Each row has a name. Each piece below is followed by the name of the row it came from, unless a question asks for something else. Each question is about the rows just above it. Places in a row count from 1.

G: [  0 -15  53 -31  -2  18  11 -18  54   8 -20 -32 -27 -41 -37   4  -1  10
  -8  19  25 -28  17 -57  18   5  32 -13 -42  19  10 -15 -79   4   7 -23
 -39 -18  16  34 -48 -11 -20]
L: [  0 -20  48 -33  -2  14  18 -17  45  10 -19 -35 -37 -30 -33  -4   3   3
  -1  17  23 -24  18 -57   8   9  35 -17 -47  20  14 -13 -81   3  -1 -23
 -40 -18  13  18 -48 -17 -18]
W: [  1 -20  46 -33  -3  13  22 -19  39  12 -17  21 -40 -25 -30  -9   6  -1
   5  16  22 -24  16 -56   5   9  34 -23 -48  21  14 -12 -80   2  -3 -24
 -41 -19   9   9 -48 -22 -20]
U: [  0 -24  44 -34  -3  11  22 -20  38  13 -18 -34 -41 -22 -28 -12   6  -2
   6  14  22 -22  15 -56   2  12  33 -20 -48  18  14 -13 -79   7  -3 -23
 -43 -19  10   4 -48 -21 -18]
T: [  0 -22  43 -33  -4  10  23 -19  35  13 -16 -35 -44 -19 -28 -15   7  -3
   7  14  23 -21  15 -55   0  12  33 -19 -47  19  15 -11 -78   0  -6 -22
 -42 -18  10   0 -46 -24 -18]
A: [ -1 -21  48 -33  -2  14  18 -20  41  10 -20 -35 -38 -26 -32  -7   5   2
   0  15  21 -24  15 -57   6   9  33 -19 -48  20  14 -12 -81   2  -2 -22
 -41 -18  11  13 -48 -18 -18]
Y: [  1 -24  40 -33  -5   9  24 -18  31  12 -16 -35 -44 -14 -24 -16   9  -5
  -5  14  21 -20  13  13  -2  15  33 -22 -49  18  14 -10 -79  -1  -5 -23
 -41 -16   8  -4 -47 -26  13]
H: [  0 -24  36 -33  -5   8  28 -19  25  13 -15 -34 -45  -7 -21  14   9  -9
  14  12  18 -16  11 -54  -6  15  33 -23 -49  18  15 -10 -76  -2 -11 -22
 -41 -17   6 -13 -45 -27 -17]
N: [  0 -23  38 -33  -5   9  26 -19  31  12 -15 -34  23 -12 -24 -17   8  -8
  12  13  19 -16  13 -54  -3  14  32 -23 -50  16  13 -11 -78  -1  -8 -23
 -40 -17   8  -7 -45 -28 -18]
V: [  0 -16  52 -32  -2  15  14 -18  49   9 -17 -32 -33 -36 -36   1   0   5
  -4  18  24 -27  16 -57  16   7  34 -15 -45  22  15 -13 -80   5   3 -22
 -39 -18  13  27 -48 -13 -18]
X: [  0 -19  50 -32  -1  15  16 -19  47   9 -19 -33 -35 -33 -36  -2   2   5
  -4  17  23 -25  15 -57  11   7  34 -17 -46  19  15 -13 -80   3   1 -22
 -40 -19  12  22 -48 -18 -19]
Q: [ -1 -17  54 -33  -2  16  12 -18  53   9 -18 -32 -30 -39 -37   3   1   9
  -7  19  25 -27  18 -58  16   5  33 -40 -43  21  13 -14 -78   5   5 -23
 -40 -19  14  29 -48 -12 -20]
How many times does W hold [-22]?	1
Count of [-37] in G:	1
[  0 -22  43 -33  -4  10  23 -19  35  13 -16 -35 -44 -19 -28 -15   7  -3
   7  14  23 -21  15 -55   0  12  33 -19 -47  19  15 -11 -78   0  -6 -22
 -42 -18  10   0 -46 -24 -18] is in which row?	T
find: [  0 -16  52 -32  -2  15  14 -18  49   9 -17 -32 -33 -36 -36   1   0   5
  -4  18  24 -27  16 -57  16   7  34 -15 -45  22  15 -13 -80   5   3 -22
 -39 -18  13  27 -48 -13 -18]	V
find: [  1 -20  46 -33  -3  13  22 -19  39  12 -17  21 -40 -25 -30  -9   6  -1
   5  16  22 -24  16 -56   5   9  34 -23 -48  21  14 -12 -80   2  -3 -24
 -41 -19   9   9 -48 -22 -20]	W
Times [13] occurs in Y:	3

E: [ -2   0   1   0  -6  31  13 -13 -44]
R: [  2   0  -5   0   0  -3 -15  -2 -74]
M: [  2   0  -5   0   0 -14 -15   0 -37]
C: [  1   0  -7  -1  -1 -25 -19  -2  -2]
Z: [  0   0  -7  -2  -1 -37 -25  -2   8]
B: [  0  -1  -4  -2  -3 -39 -24  -2  42]
The entry that follows [-39]:	[-24]
What comes right after [-6] in the named rows?	[31]
find: [  1   0  -7  -1  -1 -25 -19  -2  -2]	C
The row with [  0  -1  -4  -2  -3 -39 -24  -2  42] is	B
What comes right after [13] in the named rows?	[-13]

P: [  0 -26  -1 -44]
S: [-31 -44 -44 -27]
D: [ 46  -2  -5 -85]
F: [ 31  11   0 -15]
J: [ 46 -43  -5 -85]
How many times does S hold [-26]?	0
[-26] is at row and place	P, 2

ner: [-35 -13  92   2  -2  -1  52  17 -26 -32  39  -5  35 -25  12 -32  -6 -44
  49  23  51]
fug: [-22  -9  63   1  51   1 -22  12 -19 -23  -3  -4  23 -15   8  11  -3 -29
  33  20  32]
ref: [-20  21 -41  38 -18 -58  72 -35  65  45 -11 -10  -7 -32  -9   9  39 -23
 -48 -61  41]
raz: [ 12  12 -59  -1 -43 -23  -5 -21  33  -1 -22  -1  -2   1  -6  -7  14  15
 -42 -32 -22]
Row and place of [-4] in the named rows:	fug, 12
Times [-4] occurs in fug:	1
Times [-2] occurs in raz:	1
Times [-32] occurs in ner:	2

